Here is a table of points, one per row:
[0.4 1.0 -0.1 -0.6 -0.2 -0.4 3.1 -0.2 -0.1 1.8 1.7 0.3 0.2 -0.3
 0.4 -0.2 0.7 0.3 -0.9 2.2 1.6 0.5 0.9 -0.3]
[0.8 -0.5 -0.4 0.7 2.6 -1.1 0.5 1.4 0.0 0.3 -1.6 -0.9 0.1 -0.6
 0.2 -1.0 -0.1 0.6 -0.1 -0.6 0.6 0.9 0.1 -1.8]
[-2.1 0.3 -0.7 1.7 -0.7 -0.9 1.4 1.1 0.6 1.4 -1.1 0.7 0.2 0.5
 -0.7 -0.9 -0.2 0.8 -1.6 -0.8 -1.1 1.0 0.4 0.3]
[-0.7 0.8 2.3 -1.2 -0.1 -1.6 -0.2 -0.9 1.4 -0.6 -1.2 0.4 -2.0 0.5
 0.8 -0.4 0.1 0.2 0.3 -0.9 -0.8 -1.2 -1.0 -0.4]
[-0.6 -1.5 -1.1 -0.6 0.4 -1.2 -1.5 -0.4 0.9 0.7 0.2 0.0 -1.8 -1.2
 0.0 0.1 1.0 -1.0 0.4 2.5 -0.1 2.1 1.6 0.2]
[0.4 0.5 0.2 0.5 -1.3 -0.3 -1.0 1.3 0.7 -1.6 0.0 1.7 1.2 -0.8
 -1.1 1.5 -1.5 2.3 -0.3 -1.2 0.6 0.8 1.1 -1.1]
[-0.7 1.5 1.3 0.8 0.1 -0.4 -0.8 -0.9 0.0 0.9 1.7 1.5 0.0 -2.3
 1.4 0.9 -0.2 -1.0 -1.1 -1.1 -0.6 0.4 1.2 -0.4]
[-1.9 -1.2 -0.2 -1.1 -0.5 1.0 0.5 0.6 0.0 -0.8 -0.7 1.2 -1.1 -0.1
 -0.8 0.9 0.7 0.4 1.0 0.2 0.6 0.1 0.5 0.7]
[0.0 0.7 1.4 0.1 0.3 1.0 -0.4 -0.1 1.3 2.6 -1.5 -0.3 1.8 1.6
 1.1 -0.3 -0.8 -1.2 1.0 -0.7 0.5 0.8 1.1 0.1]
[-0.6 0.3 1.1 0.5 -1.3 -0.4 0.5 1.2 0.0 -2.5 -0.5 0.8 1.1 -1.3
 0.9 -0.1 0.4 -1.3 0.4 1.5 1.3 0.8 -1.4 0.5]
[0.0 -0.5 -0.3 -0.6 -0.8 -0.4 -0.6 -0.4 -2.4 1.3 -1.2 0.0 -0.1 0.0
 -0.4 0.4 0.0 0.4 0.0 -1.3 0.5 1.9 0.8 -0.1]
[1.8 -2.3 -1.4 1.4 -0.3 -0.2 0.3 -1.0 1.6 -0.3 2.4 -0.2 -0.2 0.3
 -0.9 -1.4 0.5 0.3 0.6 -0.1 -0.6 1.1 -1.0 -0.8]
[1.1 -0.1 -0.4 -0.2 1.4 -1.7 -0.5 0.1 -0.1 -0.3 0.8 -0.2 0.6 1.1
 -0.2 -0.5 -0.9 -0.6 0.6 -1.5 0.1 -0.8 0.8 -0.9]
[0.6 0.4 -1.0 0.3 0.3 -2.2 0.3 0.5 1.3 0.7 -0.9 0.6 1.2 -0.4
 0.0 0.8 0.1 2.5 1.0 -0.1 0.8 -0.2 0.1 -0.4]
[-1.3 0.3 0.6 0.0 -1.1 -0.5 -1.6 -0.5 0.3 -0.5 1.8 -0.8 -0.1 0.2
 -0.8 -0.1 1.5 1.5 -0.2 0.5 0.2 -0.7 -0.2 -0.8]
[-1.3 -0.6 -0.1 0.1 0.2 -0.5 1.0 -1.7 -0.3 -0.2 0.7 -0.3 0.1 0.8
 0.3 -1.4 0.6 0.1 0.9 -1.7 2.1 -1.0 -0.3 1.3]
[-0.5 1.2 0.4 -0.7 -0.3 1.0 -1.0 -2.0 -0.5 0.6 -0.5 -1.8 1.2 -0.1
 0.0 -1.7 1.8 1.5 1.3 0.6 -1.1 0.4 -1.0 -0.9]
[-0.2 0.4 0.4 -0.8 -0.9 -0.4 1.9 -0.9 0.8 -1.6 0.4 -2.9 -0.5 -1.1
 1.0 0.2 -1.5 -0.8 2.0 -1.3 -0.1 -0.7 0.9 -0.8]
[-0.7 -1.5 0.2 -1.1 -2.2 1.3 -0.1 0.8 -0.2 0.2 -1.4 -0.8 -0.4 -0.4
 0.3 0.4 -0.5 -0.3 -1.4 -0.8 0.2 -0.3 0.4 -2.1]
[-0.8 0.2 -0.3 -0.2 1.7 0.4 0.5 -0.7 -0.5 -1.3 -0.7 1.3 -0.3 0.2
 0.4 -1.3 -1.0 0.1 -1.4 1.5 0.4 -1.2 1.1 -0.8]
[0.3 0.0 -1.1 1.0 -0.2 2.8 0.5 -0.6 -0.1 0.7 0.4 1.7 -2.2 -0.8
 1.1 -0.2 -0.3 0.6 -0.1 -0.9 1.1 -0.3 -1.6 0.1]
[-0.2 -1.2 2.0 0.5 2.1 2.3 -0.3 1.2 0.5 -0.1 1.0 -1.0 0.3 -0.8
 -0.9 -0.9 1.3 -0.4 -0.5 -2.6 -0.4 -0.3 0.1 0.2]
[-1.9 0.7 -0.7 1.1 0.0 -1.3 -1.6 0.4 -1.5 -0.1 0.0 -0.1 -1.1 0.5
 1.9 0.0 0.9 -1.2 -0.3 0.2 0.9 0.1 -0.2 -0.4]
[0.6 0.1 -0.5 -0.2 0.9 1.1 -0.9 0.7 -0.2 -0.9 0.4 0.7 1.7 -1.6
 0.5 -0.8 -0.7 0.7 0.2 1.0 0.5 -1.2 2.1 1.9]
[-1.4 0.0 -1.2 -2.0 0.4 -0.3 -0.5 -0.7 -0.3 0.3 1.2 -0.1 2.3 -0.9
 1.2 0.2 -0.6 0.7 -1.8 -0.6 -0.2 0.0 -1.9 0.1]
[-0.3 -0.1 -0.6 -0.9 1.4 1.6 0.9 -1.1 0.0 0.4 -0.2 1.3 0.1 -0.4
 0.3 2.7 -0.8 -0.4 0.4 1.3 -1.5 -1.7 -0.5 -1.4]
[2.3 1.3 1.0 0.7 0.5 0.2 0.5 -2.0 -0.2 -1.0 0.0 -1.2 -0.8 -1.7
 -1.2 -0.1 -0.5 -0.9 -0.8 -0.2 -0.8 1.3 -1.8 0.9]
[0.3 1.7 -1.6 -1.0 0.4 0.0 0.4 2.1 0.0 -0.3 1.5 -1.7 -0.5 1.5
 -1.8 0.7 -0.5 -1.8 -0.8 -1.1 0.3 0.2 -0.6 0.4]
[-1.4 -0.7 -0.1 0.7 0.2 -0.1 0.4 -0.6 -1.6 -0.9 -0.5 0.6 0.0 -0.1
 -0.8 -1.7 -0.6 0.5 1.5 -0.5 -0.6 -1.3 -0.7 -0.1]
[-0.8 -0.6 -0.8 2.0 1.5 0.5 -0.1 -0.6 0.9 0.3 -0.7 -0.2 1.2 0.3
 0.4 3.1 -0.3 0.8 -0.6 0.5 0.3 0.2 -2.0 1.1]
[0.6 -0.3 -0.9 0.9 -0.4 0.5 -1.8 -0.8 0.0 0.2 0.4 0.1 -1.1 0.5
 0.2 -0.5 -1.7 -2.3 -0.2 0.0 0.5 -0.6 0.7 -0.6]
[-0.1 -0.6 -1.0 -1.6 -1.5 -0.3 0.8 0.7 0.7 0.1 0.8 1.5 1.7 1.0
 0.6 -1.5 0.4 -1.4 0.1 -0.7 -2.5 -0.2 -0.3 0.9]
[1.2 -0.9 -1.2 -0.6 -0.4 -0.6 -0.1 -1.4 -1.2 0.0 -1.2 -1.6 1.3 0.5
 -1.2 1.4 0.3 -1.1 -0.4 -0.8 1.7 -0.4 0.2 1.3]
[0.6 0.4 -1.3 1.0 0.5 -0.1 -0.2 -0.8 0.8 -0.1 -0.2 -1.9 -0.7 -0.8
 -1.1 0.0 1.8 -0.6 0.1 -0.2 -1.8 -2.2 0.8 -0.3]
[1.1 0.7 0.3 -0.4 0.7 -1.3 0.1 -0.6 0.0 -0.4 -1.3 2.0 -0.5 0.4
 -1.7 -0.8 -0.5 -1.4 0.6 -0.2 -0.6 0.6 -0.8 1.3]
[1.0 -0.1 0.3 -0.6 -1.3 0.3 0.6 -0.9 -0.3 1.2 -0.3 2.0 -0.1 -1.2
 -1.3 0.7 1.7 -1.0 -0.2 -1.4 -0.2 0.2 0.4 0.1]
[-0.2 0.5 1.0 -1.4 1.8 -0.5 -0.6 1.2 -0.5 1.0 1.4 0.9 -1.1 0.6
 -0.7 0.6 -0.5 0.9 1.8 0.5 1.0 0.5 -0.5 0.9]
[0.6 -1.1 2.5 0.1 0.4 -0.4 0.5 -1.3 0.0 -1.6 0.3 0.1 0.5 2.9
 0.4 1.1 0.7 0.9 -2.4 1.0 -0.7 -0.3 1.1 0.6]
[-1.6 0.2 1.0 0.1 0.5 -0.1 0.3 1.2 -0.5 0.6 0.1 0.4 -0.5 1.3
 -0.8 1.1 0.5 -0.6 0.7 1.2 -0.3 0.0 -0.2 -0.9]
[1.5 0.6 -0.6 -2.1 0.0 0.8 -1.1 1.5 -0.5 -0.4 -1.6 0.4 -1.3 0.4
 0.5 -0.9 0.3 1.5 -1.1 0.6 0.0 -0.6 -1.3 -0.8]
[-0.6 -0.4 1.1 -0.6 0.2 0.1 0.2 0.6 -0.2 0.9 0.5 -1.1 -0.6 0.4
 0.0 -0.4 -1.3 1.1 -0.7 1.0 -0.5 1.3 -0.7 1.0]
[0.6 1.5 -0.2 1.7 -1.6 1.1 -0.3 0.7 -2.2 -0.5 0.5 0.2 1.0 1.2
 -0.8 0.1 -0.6 0.4 0.9 1.2 -1.3 -0.1 0.2 -1.3]
[1.2 -0.4 0.6 0.0 -1.4 -0.6 0.2 0.0 -0.5 0.9 0.5 -0.1 -1.6 1.3
 0.7 0.1 -1.1 2.1 0.0 -0.1 0.6 -0.1 0.8 1.4]
[0.6 0.7 -0.5 0.4 1.1 0.8 0.8 0.1 -0.4 -2.5 -0.1 0.1 0.2 1.4
 1.0 0.1 2.4 0.3 0.2 0.0 -0.1 1.7 1.3 -0.7]
[1.9 -2.0 1.2 0.6 -0.7 0.3 -0.1 0.4 -1.1 0.1 0.7 0.0 0.8 -0.6
 2.9 0.7 -0.6 -0.9 0.8 0.3 -1.1 0.1 -1.4 -0.8]
[1.1 0.1 0.3 0.9 -0.2 -1.0 0.3 2.4 -0.3 1.3 -0.7 -0.8 -0.8 -1.7
 0.4 0.3 0.8 0.1 0.0 1.1 -0.1 -2.6 0.4 2.0]
[-0.8 -0.2 -0.6 0.1 0.0 0.2 -0.3 0.6 0.0 0.0 -0.1 -1.6 -1.0 -1.1
 0.1 0.1 -1.0 0.2 0.2 1.1 -1.9 2.4 1.0 2.4]
[0.2 1.2 -0.9 0.1 -1.1 2.0 -0.9 0.2 2.9 -0.4 -0.9 0.2 0.7 1.0
 1.6 0.0 0.4 -0.1 0.2 0.2 0.6 0.1 0.0 0.5]
[0.0 -0.2 0.9 0.3 -0.9 -0.3 0.1 -0.2 1.3 0.1 -0.1 -1.0 0.8 -0.5
 -3.3 -1.1 -0.7 -1.5 -0.6 1.4 1.8 -1.1 -0.6 -1.2]
Along one direction, these points spread out more than along any other. Take the direction at right angles to it along which they spread out most. Then take the direction at right angles to both along which they spread out most. Go by this last direction. For each point below, how far along it does it lie, from 0 to 99? The average is 50, and the first point in the table lies past the average. One standard deviation of the points above along it is 16.
[1.2 -0.9 -1.2 -0.6 -0.4 -0.6 -0.1 -1.4 -1.2 0.0 -1.2 -1.6 1.3 0.5
 -1.2 1.4 0.3 -1.1 -0.4 -0.8 1.7 -0.4 0.2 1.3] 44
[0.4 0.5 0.2 0.5 -1.3 -0.3 -1.0 1.3 0.7 -1.6 0.0 1.7 1.2 -0.8
 -1.1 1.5 -1.5 2.3 -0.3 -1.2 0.6 0.8 1.1 -1.1] 27
[-0.7 1.5 1.3 0.8 0.1 -0.4 -0.8 -0.9 0.0 0.9 1.7 1.5 0.0 -2.3
 1.4 0.9 -0.2 -1.0 -1.1 -1.1 -0.6 0.4 1.2 -0.4] 81
[0.6 -0.3 -0.9 0.9 -0.4 0.5 -1.8 -0.8 0.0 0.2 0.4 0.1 -1.1 0.5
 0.2 -0.5 -1.7 -2.3 -0.2 0.0 0.5 -0.6 0.7 -0.6] 67
[-0.8 -0.2 -0.6 0.1 0.0 0.2 -0.3 0.6 0.0 0.0 -0.1 -1.6 -1.0 -1.1
 0.1 0.1 -1.0 0.2 0.2 1.1 -1.9 2.4 1.0 2.4] 87
[-0.6 -0.4 1.1 -0.6 0.2 0.1 0.2 0.6 -0.2 0.9 0.5 -1.1 -0.6 0.4
 0.0 -0.4 -1.3 1.1 -0.7 1.0 -0.5 1.3 -0.7 1.0] 57
[-1.9 0.7 -0.7 1.1 0.0 -1.3 -1.6 0.4 -1.5 -0.1 0.0 -0.1 -1.1 0.5
 1.9 0.0 0.9 -1.2 -0.3 0.2 0.9 0.1 -0.2 -0.4] 54
[2.3 1.3 1.0 0.7 0.5 0.2 0.5 -2.0 -0.2 -1.0 0.0 -1.2 -0.8 -1.7
 -1.2 -0.1 -0.5 -0.9 -0.8 -0.2 -0.8 1.3 -1.8 0.9] 80
[-1.9 -1.2 -0.2 -1.1 -0.5 1.0 0.5 0.6 0.0 -0.8 -0.7 1.2 -1.1 -0.1
 -0.8 0.9 0.7 0.4 1.0 0.2 0.6 0.1 0.5 0.7] 44
[0.0 -0.2 0.9 0.3 -0.9 -0.3 0.1 -0.2 1.3 0.1 -0.1 -1.0 0.8 -0.5
 -3.3 -1.1 -0.7 -1.5 -0.6 1.4 1.8 -1.1 -0.6 -1.2] 34
[1.1 -0.1 -0.4 -0.2 1.4 -1.7 -0.5 0.1 -0.1 -0.3 0.8 -0.2 0.6 1.1
 -0.2 -0.5 -0.9 -0.6 0.6 -1.5 0.1 -0.8 0.8 -0.9] 29
[-0.6 -1.5 -1.1 -0.6 0.4 -1.2 -1.5 -0.4 0.9 0.7 0.2 0.0 -1.8 -1.2
 0.0 0.1 1.0 -1.0 0.4 2.5 -0.1 2.1 1.6 0.2] 85
[0.6 -1.1 2.5 0.1 0.4 -0.4 0.5 -1.3 0.0 -1.6 0.3 0.1 0.5 2.9
 0.4 1.1 0.7 0.9 -2.4 1.0 -0.7 -0.3 1.1 0.6] 30
